Which row each row swaps with, under one turn or mirror:
The rows were stretched afterwards, more along some directions than others.
Notuf: [ 12 -26 -15  30   4  53  32  19  -2 -13  -3 -19 -31  -8 -73   7 -22 -29]
Madan: [-16 -68 -14 -19  -1 -17  21  19  11   6  17  38 -21 -20 -63  22 -19 -18]
Gibi: [ 10 -26 -18  18   7  34  36  43  22  10  10 -24 -38 -17 -72  12   2 -39]
deset: [ 37 -31 -31   9 -25  28  34  10  -9  -2   9 -26 -39 -15 -38   2 -16 -41]
Furu: [ -7 -35 -12  -5 -25  43  35  12 -16   1  -3 -17 -24 -16 -61  21  -8 -40]
bilen: [  6 -61 -40   5  -5 -14   5  22  31  11  33  37 -25 -43 -45   5 -35  -6]
pom: [  5 -12  22  28  17   4 -13  -4   7 -34 -19  10 -33  16 -10  -3 -56  19]
todi: [  6   1   4  -9  15  11   1  -2  27  18  62  46 -16 -25 -53 -19  33  -2]
por: [ 15 -46 -11   7 -17  32  47  10   0   4   2 -24 -46 -27 -60  11 -13 -51]
Zibev: [ 10 -47 -18  26 -22  34  40  28 -12  -5  13 -31 -12 -20 -59   5  -6 -31]
rok: [ 17 -18 -37 -31   3   6 -10 -20  14  33  47  11 -14 -37 -38 -24  30  11]
pudi: [-21 -64 -30 -34 -26  -7   3   1  10  19   1  45 -15  -9 -67  12 -27 -13]
Raza: [ 20 -12   2   3 -17   2 -19  19  31 -10   1   9 -30  11  11 -20 -45  10]
der: [ 20   9  16  32   3  -1   7   5  27 -38  -4 -16 -27  30  22 -13 -67  17]
Pud: [ -1  -1 -28 -24   3  -7   2   0  13  21  37   0  13 -34 -39 -19  31   6]
lonom: [-11  16  19 -11  24  -9  29  -8  22  21  57  15 -17 -26 -40   0  47 -12]
Muk: [ 16 -32 -15  32   5  53  24  16  -6   4  21   2 -43 -30 -59   1  -9 -39]
zale: [ -6  -6  25 -41   1   9  36 -37  -7  16  39  12 -10 -11 -33   9  28   1]
Nar: [ 46 -14  10   1 -30  -1  19  19  46 -46 -17  -1 -20  37   9 -26 -51  19]
Mev: [ 12 -13  40  30 -12   8  -7   4  17 -28   5  33 -27  28   4 -10 -57  17]
soz: [-14 -18  13 -39  -9   0  27 -15   5  16  36  19  -4 -27 -53   5  46   2]
zom: [-12 -44  -9  12   7 -13  25  34  19  -6  22  44 -18 -27 -56  24 -23  -3]
muf: [ 20  -7  44  16   4  13   9  -4  17 -36 -11  28 -16  46   9   4 -46  15]
nafu: [ -3 -54 -43 -50 -24 -22   7  -7  -3  37  26  24 -19 -21 -36  12 -14 -18]
Zise: [  7 -11  19 -20 -15  -7  30 -15  20  -7  46  19 -13  -9 -35 -22  23   0]
duz: [ 16 -37   6  -2 -15   3 -30  -9   6 -24 -10   9 -25  12  -6 -14 -46   2]
pami: [  8 -46 -27   4 -19  -5  16  35  27   1  25  44 -19  -7 -35  28 -33 -15]
mubub: [ 46 -36 -41  -4  -9  33  36  16  14  -5 -11 -44 -56 -16 -43  -7 -36 -19]
nodi: [ 15 -60 -47  -6  -4  -7   9   7   8   8   4  38 -23 -30 -46   9 -35  -3]
duse: [ 26 -54 -50  -2 -14  -4  19  35   5  -2  19  -2   5 -16 -39  10 -26   4]
Gaka: [ -2   7   3  -8   3   0  30  -1  36  16  51  22 -10 -16 -47  -5  28   3]
Pamur: [ 27  -8   3  11 -12  15 -19   5  19 -38 -15  24 -23  16  12  -3 -59  19]
tar: [ 18 -54 -36 -20   8  -7  23  16  12   8   8   4 -11 -26 -30  34 -24   1]
kod: [  4 -79 -49 -34 -28 -24  -6  16  26  25  28  24 -19 -34 -34   4 -11 -13]
tes: [ 25 -39  -9  -9 -40 -15 -12  10  34 -17 -11  -8 -35  18  -9 -36 -41 -12]
loto: [  7  -3   4 -23 -10  -7  31 -15  13   9  48  -4   6  -7  -1 -27  38  -8]
bilab: [ 10 -78 -53 -28 -24 -23 -13   6   8  27  41  15 -10 -29 -35 -23  -6 -10]
doriz: [-21   0  15 -17   6  -2   4 -31 -10  17  61  26  -4 -23 -24 -13  40   0]
fafi: [ 17 -35 -51  -6 -13  27  16  28  23   5  -7 -50 -34 -29 -68  -7  -9 -42]
Somak: [ 18 -55 -27 -24  -7 -12  19  45  20 -13  24  27  -5 -25 -42   4  -9  -1]
dumav: [  8 -44 -10   8 -16  47  33  14 -14  -9  16 -28 -24 -26 -66   9 -13 -31]
rulaf: [ 52 -17  21  18  -8   8  20  34  22 -30   0  -3 -16  15   9  -1 -42  26]
tep: [ 12 -19  20 -18 -25  10   5 -17   6 -18 -29  -8 -31  42  13 -19 -53  -6]
Dotu: [ 20  -8  47  48  17  17  16   8  13 -43   2  24 -29  19  -6   1 -62  24]
rotom: [  9 -69 -39 -48  10 -14   5   8   4  24  12  22 -27 -35 -57  12 -12 -13]
rano: [  1 -17  23   0 -16  10   5 -12  13 -19 -14   0 -32  43 -11  -2 -66   9]

Pud swaps with mubub
Nar swaps with duse
pami swaps with muf
Mev swaps with Madan
dumav swaps with soz
Furu swaps with zale

